In the rows, 128 means zero.
Each row of Y is roughly a mix of the hidden directions of one of several groups.
Y (86 x 11):
99, 117, 99, 150, 112, 164, 130, 97, 145, 117, 147
109, 121, 142, 126, 79, 133, 107, 100, 123, 115, 93
143, 127, 168, 148, 111, 138, 131, 81, 108, 129, 147
144, 148, 143, 125, 130, 96, 103, 118, 99, 167, 103
149, 136, 102, 121, 170, 126, 160, 123, 168, 127, 125
174, 133, 145, 115, 110, 112, 149, 123, 165, 105, 115
140, 117, 93, 110, 158, 108, 124, 130, 111, 154, 167
138, 119, 163, 101, 122, 117, 146, 170, 160, 142, 130
135, 118, 158, 107, 121, 110, 113, 182, 112, 116, 113
154, 157, 123, 117, 134, 105, 142, 170, 124, 113, 93
118, 114, 142, 158, 88, 157, 110, 110, 116, 153, 108
150, 113, 157, 131, 122, 124, 110, 160, 174, 118, 149
114, 126, 97, 141, 140, 99, 120, 133, 79, 144, 153
145, 131, 113, 90, 153, 117, 133, 139, 150, 101, 167
109, 98, 160, 166, 106, 138, 116, 120, 144, 156, 120
129, 108, 153, 114, 91, 124, 87, 106, 134, 154, 118
105, 112, 136, 146, 88, 106, 94, 139, 101, 109, 136
139, 127, 145, 161, 119, 134, 122, 180, 137, 107, 156
165, 121, 152, 96, 135, 107, 147, 151, 155, 106, 133
140, 130, 105, 96, 150, 119, 136, 86, 144, 158, 109
124, 113, 105, 123, 161, 81, 128, 142, 130, 118, 163
146, 134, 113, 87, 155, 114, 139, 98, 161, 140, 114
118, 122, 129, 178, 96, 154, 103, 110, 116, 136, 116
153, 137, 120, 83, 144, 108, 138, 170, 123, 126, 144
120, 93, 158, 148, 97, 139, 134, 128, 147, 146, 93
116, 142, 94, 137, 136, 128, 159, 106, 158, 154, 159
86, 121, 94, 122, 157, 143, 114, 147, 114, 131, 156
153, 129, 153, 100, 145, 95, 130, 170, 126, 135, 108
98, 127, 82, 132, 135, 157, 136, 134, 143, 100, 153
120, 134, 126, 81, 124, 99, 126, 105, 145, 94, 105
116, 134, 124, 159, 90, 159, 132, 110, 124, 119, 88
118, 133, 106, 143, 173, 128, 162, 144, 101, 127, 153
119, 157, 118, 134, 147, 111, 153, 151, 102, 83, 118
115, 86, 154, 112, 139, 109, 104, 120, 127, 155, 158
135, 117, 172, 127, 107, 149, 140, 121, 174, 142, 115
127, 134, 120, 182, 121, 153, 133, 155, 99, 139, 141
146, 127, 104, 74, 160, 110, 120, 122, 116, 125, 144
139, 118, 140, 87, 118, 113, 98, 96, 140, 161, 120
119, 131, 104, 103, 134, 126, 143, 96, 171, 156, 151
134, 152, 119, 157, 114, 156, 152, 103, 117, 89, 145
124, 146, 91, 140, 165, 116, 165, 116, 119, 124, 155
113, 140, 129, 157, 101, 150, 120, 137, 73, 137, 126
124, 151, 130, 122, 147, 104, 161, 170, 114, 95, 125
116, 144, 126, 155, 93, 164, 137, 115, 110, 120, 91
142, 115, 124, 95, 159, 95, 129, 164, 110, 135, 150
108, 115, 98, 123, 169, 118, 155, 95, 113, 145, 128
113, 121, 113, 115, 129, 126, 123, 82, 98, 169, 112
143, 114, 128, 133, 143, 123, 157, 139, 151, 172, 167
102, 95, 111, 127, 125, 158, 144, 139, 165, 104, 148
122, 89, 131, 100, 129, 113, 116, 147, 172, 151, 115
131, 139, 80, 116, 142, 107, 116, 147, 93, 131, 153
151, 116, 149, 79, 125, 129, 130, 135, 166, 151, 136
151, 126, 173, 112, 106, 137, 134, 168, 147, 125, 112
119, 118, 91, 138, 170, 102, 143, 126, 106, 142, 153
142, 126, 90, 103, 157, 115, 136, 118, 128, 154, 168
99, 120, 124, 154, 113, 140, 103, 93, 112, 166, 118
122, 123, 149, 168, 101, 153, 155, 139, 118, 114, 95
123, 156, 104, 136, 144, 147, 139, 119, 104, 93, 167
152, 127, 143, 77, 149, 112, 116, 121, 152, 152, 141
151, 127, 175, 124, 131, 110, 141, 163, 107, 131, 103
130, 140, 169, 157, 109, 147, 154, 143, 143, 106, 101
116, 132, 108, 126, 123, 112, 89, 96, 128, 174, 115
117, 88, 144, 149, 110, 110, 91, 135, 124, 146, 155
128, 117, 164, 115, 90, 139, 94, 141, 136, 121, 95
120, 101, 143, 111, 131, 122, 104, 103, 109, 178, 142
120, 163, 123, 141, 89, 141, 121, 151, 120, 96, 100
137, 135, 115, 83, 123, 88, 114, 108, 152, 110, 112
156, 159, 117, 99, 151, 131, 154, 132, 163, 110, 114
123, 104, 160, 163, 92, 151, 110, 139, 149, 123, 125
103, 135, 124, 167, 112, 137, 139, 152, 96, 91, 129
155, 117, 161, 90, 146, 92, 118, 144, 134, 144, 133
149, 119, 131, 92, 147, 117, 144, 155, 157, 98, 153
141, 151, 133, 109, 163, 115, 136, 164, 95, 109, 147
114, 146, 115, 165, 136, 125, 132, 132, 85, 90, 113
120, 118, 140, 184, 115, 166, 139, 149, 125, 125, 131
159, 134, 150, 105, 133, 90, 126, 157, 131, 142, 94
133, 132, 92, 93, 168, 110, 130, 104, 116, 124, 148
138, 93, 167, 100, 133, 113, 122, 153, 147, 155, 135
128, 128, 123, 131, 158, 112, 118, 132, 76, 89, 116
133, 137, 152, 121, 101, 126, 114, 178, 114, 104, 101
141, 101, 165, 126, 105, 150, 116, 115, 162, 158, 123
101, 133, 115, 161, 124, 166, 152, 147, 106, 99, 128
119, 102, 123, 123, 128, 152, 156, 154, 162, 91, 144
165, 127, 173, 125, 118, 115, 154, 151, 131, 113, 106
141, 136, 90, 76, 128, 125, 98, 114, 123, 131, 137
123, 148, 122, 133, 105, 155, 148, 93, 175, 137, 126
Here is one row of each group, with its name. Which group are the others in?
103, 116, 117, 141, 115, 137, 100, 80, 129, 162, 136 | (80)
158, 123, 123, 83, 148, 118, 143, 141, 147, 151, 157 | (7)
146, 145, 158, 131, 139, 153, 141, 176, 138, 111, 151 | (40)

111, 156, 83, 131, 134, 115, 100, 127, 114, 155, 103 | (80)
115, 166, 115, 163, 120, 130, 163, 150, 121, 101, 122 | (7)
115, 106, 171, 100, 156, 104, 138, 130, 140, 110, 109 | (7)
122, 124, 82, 122, 152, 121, 109, 87, 106, 134, 146 | (7)
141, 113, 179, 119, 126, 126, 151, 160, 157, 138, 125 | (7)
148, 121, 114, 111, 115, 127, 148, 131, 184, 97, 128 | (80)
125, 125, 119, 104, 142, 133, 151, 86, 163, 123, 93 | (40)
154, 132, 156, 148, 119, 160, 130, 160, 167, 122, 133 | (40)
102, 129, 125, 158, 114, 150, 131, 124, 72, 142, 126 | (40)
